[[ 4.6  1.0]
 [ 2.1  0.0]
 [ 5.1  1.6]
 [-7.4 12.0]
 [ 1.6  0.1]
 [10.9  7.4]
 [29.1 40.8]
 [16.2 15.1]
 [-3.6  2.7]
 [ 1.8  0.3]]
->
[[ 1.8  0.3]
 [-3.6  2.7]
 [16.2 15.1]
 [29.1 40.8]
 [10.9  7.4]
 [ 1.6  0.1]
 [-7.4 12.0]
 [ 5.1  1.6]
 [ 2.1  0.0]
 [ 4.6  1.0]]

[[ 19.5  13.1  11.3  28.3  24.5  15.9  14.8  36.8  -2.4 -25.9]
 [-48.1 -50.6  23.5  13.1 -10.8 -37.5 -18.1   1.5   7.9 -25.9]
 [ 20.7  30.6  22.3   0.1  13.1  32.2  -9.5  17.9 -25.7  -4.7]
 [ 18.7  15.9  15.4  13.5  27.4  37.0   0.6  19.8 -23.9 -17.3]]
->
[[ 18.7  15.9  15.4  13.5  27.4  37.0   0.6  19.8 -23.9 -17.3]
 [ 20.7  30.6  22.3   0.1  13.1  32.2  -9.5  17.9 -25.7  -4.7]
 [-48.1 -50.6  23.5  13.1 -10.8 -37.5 -18.1   1.5   7.9 -25.9]
 [ 19.5  13.1  11.3  28.3  24.5  15.9  14.8  36.8  -2.4 -25.9]]

[[-17.0 -31.2 -24.9  33.3 -19.7]
 [-25.3   7.4   3.0  21.1 -25.9]
 [-19.1  35.4  23.0  -0.7 -24.3]
 [ 11.0  14.8   3.8 -36.2   5.9]
 [  5.6  29.7  14.8 -41.2   7.1]
 [-19.2   2.9  -4.6 -10.0  10.7]
 [-15.6 -26.9 -20.9  37.4 -29.4]
 [ -5.6 -42.8 -31.6  40.1 -24.5]
 [ -5.8  34.6  16.5 -44.5  15.9]
 [  7.5   6.8  -2.7 -33.0   8.4]
 [ 15.8  -0.2  -6.2 -24.5  -3.5]
 [ 12.3   7.1  -1.8 -33.4   7.4]]
->
[[ 12.3   7.1  -1.8 -33.4   7.4]
 [ 15.8  -0.2  -6.2 -24.5  -3.5]
 [  7.5   6.8  -2.7 -33.0   8.4]
 [ -5.8  34.6  16.5 -44.5  15.9]
 [ -5.6 -42.8 -31.6  40.1 -24.5]
 [-15.6 -26.9 -20.9  37.4 -29.4]
 [-19.2   2.9  -4.6 -10.0  10.7]
 [  5.6  29.7  14.8 -41.2   7.1]
 [ 11.0  14.8   3.8 -36.2   5.9]
 [-19.1  35.4  23.0  -0.7 -24.3]
 [-25.3   7.4   3.0  21.1 -25.9]
 [-17.0 -31.2 -24.9  33.3 -19.7]]

[[ 12.8 -33.2 -25.2 -13.2  -6.3  -7.0  -4.2  -1.5 -33.1 -29.3  40.1  -7.0
   -4.0 -48.6  -3.7  11.2]
 [-11.1  15.1 -19.3  -4.0 -12.3  26.4  -6.2 -10.3 -10.2  28.5   8.3 -10.6
    9.2   1.4  -4.6   0.5]
 [  4.4  -9.9  -4.8 -26.8 -13.8  -8.5   3.8 -13.3  -1.7   3.9  -2.8   6.9
   -2.5  -8.4  -4.3   1.2]
 [ 14.0  -1.4  13.9  28.3  -0.6   1.9   3.1  -3.9   2.3  17.3   6.6  -9.5
    3.3  12.4  -9.1  -4.0]]
->
[[ 14.0  -1.4  13.9  28.3  -0.6   1.9   3.1  -3.9   2.3  17.3   6.6  -9.5
    3.3  12.4  -9.1  -4.0]
 [  4.4  -9.9  -4.8 -26.8 -13.8  -8.5   3.8 -13.3  -1.7   3.9  -2.8   6.9
   -2.5  -8.4  -4.3   1.2]
 [-11.1  15.1 -19.3  -4.0 -12.3  26.4  -6.2 -10.3 -10.2  28.5   8.3 -10.6
    9.2   1.4  -4.6   0.5]
 [ 12.8 -33.2 -25.2 -13.2  -6.3  -7.0  -4.2  -1.5 -33.1 -29.3  40.1  -7.0
   -4.0 -48.6  -3.7  11.2]]

[[-24.5  16.6]
 [ 39.7  37.6]
 [-50.9  15.3]
 [ 16.3 -20.1]
 [ -1.9 -39.1]
 [-35.6  10.5]
 [-23.8 -32.5]]
->
[[-23.8 -32.5]
 [-35.6  10.5]
 [ -1.9 -39.1]
 [ 16.3 -20.1]
 [-50.9  15.3]
 [ 39.7  37.6]
 [-24.5  16.6]]

[[ 40.6 -31.0 -13.4 -28.5]
 [ -9.4   1.3 -19.0 -27.9]
 [-32.0   5.3  -7.6 -37.3]
 [-21.4 -13.3 -16.8 -11.2]
 [ 50.9   4.7   0.3  -1.8]]
->
[[ 50.9   4.7   0.3  -1.8]
 [-21.4 -13.3 -16.8 -11.2]
 [-32.0   5.3  -7.6 -37.3]
 [ -9.4   1.3 -19.0 -27.9]
 [ 40.6 -31.0 -13.4 -28.5]]

[[-34.5  32.3  -6.7  16.7]
 [-36.3  47.7 -12.2  21.3]
 [-36.1  18.1 -10.2  19.5]
 [-33.8  42.3  -3.1  14.0]
 [-31.6  15.0 -15.5  23.7]
 [-36.6  16.5 -23.5  27.8]
 [-34.4   5.6  -5.7  15.8]
 [-36.3   3.3 -18.0  24.5]]
->
[[-36.3   3.3 -18.0  24.5]
 [-34.4   5.6  -5.7  15.8]
 [-36.6  16.5 -23.5  27.8]
 [-31.6  15.0 -15.5  23.7]
 [-33.8  42.3  -3.1  14.0]
 [-36.1  18.1 -10.2  19.5]
 [-36.3  47.7 -12.2  21.3]
 [-34.5  32.3  -6.7  16.7]]
---
[[-16.6 -19.4  53.0]
 [ 35.9  12.6   0.2]]
->
[53.0 12.6]

[[-31.8 -20.5  -0.3 -43.9]
 [  2.5 -34.1  15.4 -43.9]
 [  0.7   0.7  -2.2 -41.8]
 [-14.6 -10.9  -2.7 -45.9]]
->
[-43.9  15.4   0.7 -14.6]

[[-25.0  37.5  18.2 -27.4 -50.4]
 [-49.3  -0.7 -48.2 -14.8 -15.4]
 [-21.3 -31.2 -11.0 -32.7 -41.8]]
->
[-50.4 -14.8 -11.0]

[[-16.5   7.7 -18.4]
 [ 31.4 -12.0  17.3]
 [ 40.1 -18.3  20.8]
 [ 20.9  -5.7  -8.3]]
->
[-18.4 -12.0  40.1]

[[ -2.7 -10.3  44.9 -35.0  -7.3]
 [  0.2 -24.4  29.0 -16.6  -9.7]
 [ 25.5 -33.8  -7.4 -21.6   9.9]]
->
[ -7.3 -16.6  -7.4]

[[-32.6  42.5  41.0  25.9]
 [ 10.6 -12.0  -5.9 -13.9]
 [ -0.8  -3.2  -2.3  -3.6]]
->
[25.9 -5.9 -3.2]
